In the data rows, zero lies at 7.5, halfway between 7 and 8.
Here are some numbered points:
ndarray[ 7 11 10  7  4  9  7 11  7  9  4  6  7  7  9  6  9  5  8 11  7  8  6  9  7  3 10  4  6  8  7  8  6  6  9  7 11  9  6  8  6  6  9  6] 0
ndarray[ 9 10  8 10  5 10  9 13  8  8  7  9  6  8 10  8  9  5  7  9  4  7  6  8  8  3  8  7  9  7  7 10  8  8 10  7 10  9 10  8  6  5  8  8] 1
ndarray[ 3  7  6  4  3  6  7  7  7 10 10  6  9 11 12 12  9  9  7  4 10 11 11  7 12  7  4 12  6  5 10 13  5 10  4  5  8  7  6  6  8  8  6  4] 2
ndarray[ 4  9 14  0  8  2 10 13 13  9 13  9  6 11 13  2  4  8  7  0  7  2 12  8 10 11  5  9 12  9  7 11  9 10  2  5  9 15  7  2  8  7  8  0] 3
ndarray[ 8  5  5  8  9 12 11  9 10  9  8  9  8  7  0 10  9 12  6 10 10 11  6  4  6  5 12 11  9  5 10  3  6  8  9  7  0  6  6  8  8  8  8 12] 4
ndarray[ 9  5  5  9  8 10 11  7  9  9  8 10  9  7  2  8 10 10  5  9  9  9  6  5  8  7 10  7  7  8  9  5  4  8  9  8  3  6  6  8  8  9  8  9] 5
ndarray[ 8  9  8  8  4  7 12 11  4  7  9 10  6 10  6  5  7 12  8 12  7  6  8  7  4  5 12  9  7  9 10  9 10  6  6  7  6  9  7 11  7 11  9  3] 6
ndarray[ 8 10  5  7  6  6 10 13  4  7 10  8  6 10 10  4  7  7  5  9  6  6  7  7  7  6 10  6  8  9  9  9 10  6  9  7 11  9 11  7  7  8  8  6] 7
ndarray[ 8 10  8  8  7  8  8  9  7  7  7  7  7  7  9  7  7  8  7  9  6  7  7  7  6  8  9  7  7  9  9  9  9  6  7  8  8  9  8  7  8  8  7  6] 8
ndarray[ 5  6 10 13  8  2  1  7  5 13 12  7  4 13 14  8  2  9  6  6  7  4  8  9  9 13  1  9  7 12  1 14 15  5  4  9  6 12  6  3  6 11  6  9] 9
ndarray[ 9  4  1  8  9 10  9  7  7  7  8  8  8  8  1 11  8  7  7  9  7  9  9  2  9  3  9 10  8  8  8  7  9  9  8  6  6  5  8  7  9  8 10 10] 10
ndarray[ 8  0  2 12 15 13  4  0  5  8  4 12 11  2  2 11  9 10  7  8  9 12  5  6  2 13  2 10  5  9 11  0  6  9 10 12  5  0  5  4  8  7  5 14] 11
ndarray[ 9  1  5  8 11 12  4  0  8  6  4 10 10  2  4 10  9  9  7  9 10  9  5  9  4 10  6  9  6  7  9  1  4 10 10  9  8  2  5  5  8  8  7 12] 12
ndarray[ 8  9  8  9  6  9  8 11  5  8  9  7  8  9  9  8 10  4  9 11  4  7  6 11  7  5  7  4  7 10  5  7  8  6  8  9 10  6  7  9  6  6  8  8] 13
ndarray[ 9  5  5 12 10  9  3  2  5 10 10 10  9  7  6  9  5  9  6  7  5 10  5  9  7  9  4  8  7 10  4  9 11  6  8 10  6  4  6  5  6  7  7 14] 14
ndarray[ 7  5  0  9  7  5  3 12 13 10  4  9  4 12  6  4  7  7  8 13 12  7 10  1  6  7 15  7  8 11  6  5  7  5  5  9  2 10  7  7  5 13  8 10] 15
ndarray[ 7  6  7  8  8  6  4  7 13  8  7  9 10 10  6  9  9  7  8  7 11  9  9  7  8  9  8 10  8  7  5  6  6  9  6  7  6  8  6  5  7  9  8  6] 16
ndarray[ 6 12  8 11  4  6  9 12  5  6  8  6  9  7  9  8  9  6  9 10  7  6  6 12  8  7  7  4  9  7  7 10  8  5  8  8 10  9  7  7  5  6  7  9] 17
ndarray[ 7  5  3  9  9  8  7  7  7 10  8  8  7  8  6  8  7  8  7 10  9  7  6  7  6  5  9  9  7  9  5  6  7  7  7  9  4  7  5  7  7  9  7 10] 18
ndarray[ 8  5  2 12 11 12  9  4 11 10  4  7 11  7  0 10 11  7  9 13 10 10  8  5  7  4 12  6  8  8  5  0  3  8  7  8  5  6  6 10  8 10 12 10] 19
ndarray[ 9  2  6  5 11 13  6  0  4  7  9 12  7  4  5  9  6 11  4  2  8 10  7  6  4 11  3 11  7  7 13  6  9 10  9  9  6  2  7  5  9  5  6 12] 20
ndarray[ 6  8  9  6  8  6  9  4  7  8  7  8  6  3  7  5  7  7  7  7  4  5  6 11  8  8  8  6  6  7  7  7  8  8  7  9  7  8  6  7  8  4  6  5] 21
New points follow, each followed by the numbers of its three nearest points above by angle, nearest first.
ndarray[ 4  7 10  0 11 10 11  0 15  1  4 10 15  4  9  9 15  4 12  0 11 12  5  9 13 11  6  8 13  0 13  1  0 15  5  8 14  4  7 10 11  0  0  0] 12 2 16
ndarray[ 5  9 10  6  7  5  7 10 11  7 10  7  7  9 11  5  7  6  8  3  8  4  9  7  8 10  6  7 10  8  5  8  8  9  5  7  8 10  6  6  7  7  6  5] 3 9 2
ndarray[ 6  6  7  9  7  5  8 11 10 10  8  9  4 11  8  4  7  8  7 10 10  6  7  7  8  9 11  8  6 10  5  7 11  8  6  9  6 11  6  7  5 11  8  6] 15 6 9
ndarray[11  8  8 10  8 10 10  6  8  9  8  6  9  9  2  8  6 10  7  9  5  9  7  5  8  6  9  9  9  6  7  7  8  6 10  5  5  5  8  9  8  8  8 10] 4 10 5
ndarray[ 6  9 10  6  7  5  7 10 12  8 10  8  9 11  9  7  7  5  9  4  7  6  9  8 10  8  6  7 10  8  5  8  7  8  5  6  8 11  7  7  7  8  8  4] 3 16 2
ndarray[12  9 10  9  9 11 11  8  3  6  7  7  6  2  5  9  6  7  5  9  3  8  4 11  4  3  8  7  7  7 10  8 10  4  9  7  6  5 11  8  8  5 11 11] 1 13 8
ndarray[ 5 10 12  6  8  5  7  8 12  7 10  7  8 10 10  7  6  8  8  2  8  6 10  7 10 10  7  8  9  7  6  8  7  8  6  6  7 11  7  6  8  8  8  3] 3 2 16
ndarray[ 9  7 10  7 10  8  5  1  5  6  6  7  8  4  9 10  6  8  8  5  7  9  6 10  7 10  3  8  7  5  8  8  6  6  8  8  9  5  9  7  8  6  7 10] 20 12 11
ndarray[ 9  0  4  9 14 12  4  0  5  6  7 11  9  2  6 11  7  9  7  6 10 12  7  8  4 10  3 10  9  9 10  4  7 10 11 10  6  2  9  5  9  6  6 13] 11 12 20
ndarray[ 9 11  9 10  6  9  7 10  9  7  6  7  8 10 10  9  9  5  9 10  7  8  6  6  8  6  9  5  7  8  6  7  8  5  9  7  9  8  8  7  7  9  8  7] 0 1 13
